A single turn carries every row of the set below to another of its rows. Some are shown first; where does it send the rows asked next?
Q886: [  7   0 -13 -12 -20   0  17   1   3 -28  -5  -6 -13   1  23   2  12  11
  -3  15   5   2  -3]
Q282: [  8  -1 -11 -15 -19 -17   7   5  13 -25 -10 -11 -10   4  21  12  15  -2
   6  16   9  -4  -3]
Q146: [ -7  15   2  11  17 -10   1 -26  12  -4   6  -5 -28 -23 -22   5  11   4
  -4  -4  12 -10 -16]
Q86: [-11  18   1  13  18 -13  -5 -22  14  -2   1  -4 -24 -20 -20   3   8   7
  -5  -5  14 -12 -15]
Q128: [ 11   0 -17 -14  -9 -11  -4  10  15   1   2 -20  -7  26   6   4  10  -7
  -6  25  -7   5  -4]
Q786: [  4 -13  -6 -20 -15 -16  25  12   2  -9  -8  -9  14 -18   8  10   8 -14
   1   4   9 -12  -8]
Q447: [ -8  19   1  12  18  -8   5 -22  16  -2   8  -7 -29 -20 -25   3  11   7
  -6  -1  11 -12 -16]
Q68: [  7 -11 -13 -18  -5 -10  14  18   4  17   4 -18  17   4  -7   2   2 -18
 -11  13  -6  -3  -8]
Q36: [-11  19  -1  13  19 -11  -8 -21  12   5   6  -6 -26 -13 -24   3   8   7
  -6  -3  11 -10 -16]
Q803: [  1  -3  -8 -14 -15 -10   9  13   8  16  -9   1  10  18  16   9  14   0
  -8  12  -2  -5 -13]
Q135: [-10  20   3  13  19  -6   3 -21  17   8   7  -2 -25 -13 -23   2  12   9
 -10  -1   7 -11 -19]
Q168: [-13  18   4  13  20  -7   5 -16  13  11   4  -2 -19 -18 -25   3   9   9
 -11  -4  10 -14 -19]
Q831: [ -9  13   4  11  21  -8   3 -20   8  -1   6  -7 -22 -28 -25   5   8   2
  -7  -6  13 -11 -17]
Q704: [ -9  13   7  11  20  -6   7 -23  10   4   5   0 -19 -26 -22   4  11   3
 -10  -6   9 -10 -20]
Q252: [ 11  -7 -24 -16  -9  -6  16   8   2 -20   9 -30   1 -11  -8 -10  -8 -10
  -7  14   0   2   5]
Q353: [ -8  -9  -9 -13 -23 -16  22  10  -4   0 -11  -9   9 -14  17   6  13   2
   6  -3   8  -5   3]
Q599: [ -1   0 -23 -15 -17 -29  -6  13  16  -4  -9 -18   7   9   5   2  -1  -5
   5  11   9 -11   1]
Q934: [  1  -6 -25 -15 -10  -7  12  14   1  12   5 -18  18   0  -8 -13 -11  -5
 -15   8  -4  -4  -2]
Q40: [  7  -5 -15  -8  -6  -7   5   8   9   2   5 -33  -8  13   2  -5   9  -7
  -6  20 -15  18   9]
Q535: [ -6  -5  -4  -8 -19  -6  18  10  -2  10 -11  -4   2   6  25   8  21   9
  -2   6  -2   4  -3]
Q420: [-10  17   2  14  18  -8  -4 -24  14  10   5   0 -23 -12 -20   3  11   8
 -10  -3   7  -9 -19]
Q45: [ -9  17   6  12  19  -5  10 -20  14   2   5  -2 -23 -23 -23   4  13   7
  -9  -3   9 -12 -19]
Q896: [  1  -2  -6  -8 -17  -6  12   5   4 -15  -9 -16 -14   6  26   8  22   7
   3  14  -2  11   4]
Q20: [ 11   1 -25 -11  -9  -1   2   6   8 -10   8 -24 -11  18   2  -9   0   2
 -12  24  -8  10   2]
Q267: [-11  -4 -21 -11 -23 -26   5  10   6  11  -9 -18  12  -1   8  -3   2   2
   6  -2   6  -5   8]
Q663: [ -5   1 -30 -13 -22 -20   4   9   7  -6  -8 -13  11  -2   5 -10 -10   6
  -2   3  11 -12   3]
Q30: [ -9  16   3  11  21  -5   8 -19  12   8  11  -6 -23 -20 -29   3  10   5
 -10  -2   8 -12 -18]
Q637: [ -8  13   5  11  21  -3   4 -22   7  10  10  -3 -22 -19 -26   5  11   2
 -11  -4   7  -9 -20]
Q126: [-13  21   2  14  18 -10   2 -19  17   0   1  -3 -24 -18 -22   3  10  10
  -7  -3  13 -14 -17]
Q856: [ 10  -9  -2 -10  -6   3  23   8  -1  -9   3 -24 -10  -1  12   4  19  -7
  -6  18 -12  18   3]
Q152: [ 15 -13   0 -19  -7   2  27   9   0  -4   4 -10   1  -1   9  12  18 -15
 -10  19  -7   4 -12]
Q190: [-12  17   2  11  19  -9   7 -17  12   1   6  -6 -22 -25 -27   3   8   6
  -6  -5  14 -15 -17]
Q377: [ -3 -12 -17 -14 -13 -17  16  12   2  16   2 -27  17  -8  -6  -7   0 -12
  -3   3  -5   2   8]
Q297: [ -2   1 -15 -10 -21  -1  14   7   1   5  -9   6   4  13  22   0   9  16
 -11   9   1  -3 -10]
Q881: [-12  16   4  13  22  -7  -2 -19  10  13   4  -2 -17 -16 -24   3   8   6
 -12  -5   8 -10 -20]
Q123: [ 13  -9 -15 -20 -10 -16  13   9   9 -24   4 -30  -3  -9  -2   5   4 -20
   3  17   4  -2   2]
Q848: [ -2  -8 -14 -16 -22  -6  28   9  -4  -6  -8   0  15 -16  13  -2   1   4
  -7   0   9 -11  -7]
Q319: [ 14  -7  -9 -14  -8  13  25   6  -3  -9   8 -11  -7   3  10  -1  11   0
 -17  20 -10  10  -8]
Q457: [  4  -9 -19 -13 -10 -18  10   7   8  -9   4 -38   0  -8  -5  -7   1 -13
   2  11  -5   8  15]
Q660: [-12  20  -1  13  19 -10  -1 -18  15   6   7  -7 -25 -15 -28   2   8   9
  -7  -2  11 -14 -16]

Q252 moves to Q20
Q535 moves to Q353
Q68 moves to Q123
Where do these go?
Q135 moves to Q45
Q86 moves to Q881

A single turn carries every row of the set below to another of its rows. Some are shown first; where does it send the rows asked next?
Q527: [  3   8  17 -11  11 -15 -23  -2  10   4  -2  -3   2 -17   0]
Q677: [ -8  -4   3  25   5  13  -6  -2 -14   1 -13  -2  -1   3 -18]
Q220: [-18  20  -3  -5 -10   6  21 -18   8   2   2   8   3   2 -12]
Q877: [-23 -10   4  -2   5  23  -6  30  21   5   3  -2   2 -11   2]
Q745: [ -4  -5   6 -18  22  -6 -21   7   3  -9   5  -1 -16  10  -7]
Q174: [  5   1   6  17   4  -3  -7 -19   4  -1  -6   1  -6 -20 -16]
Q371: [-9 -3 -7 -7  8 20  9  3  4 12 -1 11  3 28  3]
Q927: [ -9  -6   5  -7   4  17  -7  10  31   8   9  -8  -5 -21  11]
Q795: [  1  10   4   7   0   7   4   5   2  23 -16  -2  22  -6   1]
Q962: [-15   2   2  17   2  -6  -6   5   8 -10 -10  20   8 -15 -24]
Q699: [-18   1 -13   6   8  -9   3  10  23 -11   8 -26  18   7  -9]
Q901: [ 10   6  -3  -1   4  17   5 -11   3  21  -3  -4   5  11  10]
Q491: [-11  -5  -6  11  -2   8 -14 -23   0   4   4  -1 -17  16   0]
Q293: [-27 -15   1   0  19   1  10  -8  14   4   4 -28   3  14 -10]
Q965: [-32   6  -5  -9  -1   0  18  -1   0  -7  -5   9  -6   5 -28]
Q335: [-23   8  -3 -14  -2 -13  10 -18   7  -1  -2  -3 -15 -11 -21]
Q241: [-21 -11   9   1  20   4  20 -16  22   6   4 -18  10   4 -11]
Q733: [-39 -10  -1   0  10  -7   5   0  21   5   4 -21  14  10  -8]
Q664: [ 13   9  12  -7  13  11 -12 -11   3   5   7  -1  -1  12   9]
Q382: [  6   8   9   2  13   3 -21  18 -10  -1  -7 -11   8   3  -6]
Q182: [-10  10 -12  -9   1   6  16 -15  -1  -8   5  -4 -17  11 -19]
Q336: [-18  -6  -5 -21   9   3   6  -7  21   9   4  21  -7  16   2]
Q761: [ -6  15  21  -2   5   7 -10   4   4  10  -5  11  23   0   5]
Q784: [-15 -13   3  -1  11  29  -2  28  15   3   3  -7  -4  -5   0]
Q122: [-15  20 -12   5 -11   9  14   1 -10  -2  -4  -7   5  11 -17]
Q486: [-19   7  -9  -5  -3  -9   3   1  -9  -6  -8 -17 -13  -3 -27]
Q873: [-10   1  10  -8  17  16  -8  12  -3  -3   1  13   6  26  -3]
Q290: [-32  -4  -9  10  -4   5 -12   2   3  -4   1  17  -3  20  -8]
Q466: [-25  -3  -9  -1   7 -15  -1  -4  28   0  10 -28  11   4  -2]
Q387: [-19 -10  10  -7   6  21  -2  11  30  10   6   0  -2 -19   7]
Q990: [ -2  -9   4  -5  10  24  -4   8  26   5  10 -12 -12 -16   7]
Q531: [-20   1  16 -12  15 -10 -19  21   4  -4  -8  11   9  -3 -11]
Q14: [-28  17  -2   0 -14  -9   7  -2  -1   5 -11  -5   8 -12 -20]
Q685: [ -1   0  -3   9  18   3  18  -5  23  -8   8 -22  14   1 -12]
Q865: [-19   2  -7   3  -4 -11 -13 -16  22  -8   8  19  -9  -3  -5]
Q846: [-12 -12 -13 -23  16 -10  -5   6  15  -2   2   6 -19  10 -10]
Q867: [ -6  21  -9   0 -13  -4   6 -16  -2   3  -2 -18  -4  -7 -11]
Q328: [-11   6  -5   8   9  -6  13   3  30  -8   8 -15  25  -4  -9]
Q424: [ -6 -10  -2   0   9  26  -8  27  17  -1   7 -14  -8  -9   2]
Q320: [-21   0  11  17  -6  10  -4 -21   3  15  -8  12   6  -1  -4]
Q66: [  8   3  -4   5   7  -5  -7  18  -4  11 -17 -16   8 -13 -10]
Q911: [-20  -9  -6 -15  13 -19  -6  21  14  -1 -10   9  -3  -8 -18]
Q863: [ -4  -2 -14  11   5  -8 -16   3   5 -20   2   4 -15   0 -19]
Q627: [-14  -6   5   9  21   9  24  -2  16  -3   1 -16  19   7 -17]
Q437: [  0  -1  -1 -10   9 -21 -10   8  14   8 -12  -6  -1 -24 -11]
Q18: [-18  -6   8  -2   5  25   0  21  26   7   4   3   6 -16   4]
Q179: [ -7 -13   0  -5  10  23 -10  15  21   4   9 -17 -16 -10   6]
Q355: [-15   1  18 -21  15  -2 -10  -8  17   2   6  22  -1   6   2]

Q863 moves to Q677
Q293 moves to Q699
Q355 moves to Q527
Where do these go?
Q335 moves to Q867
Q927 moves to Q990
Q336 moves to Q437

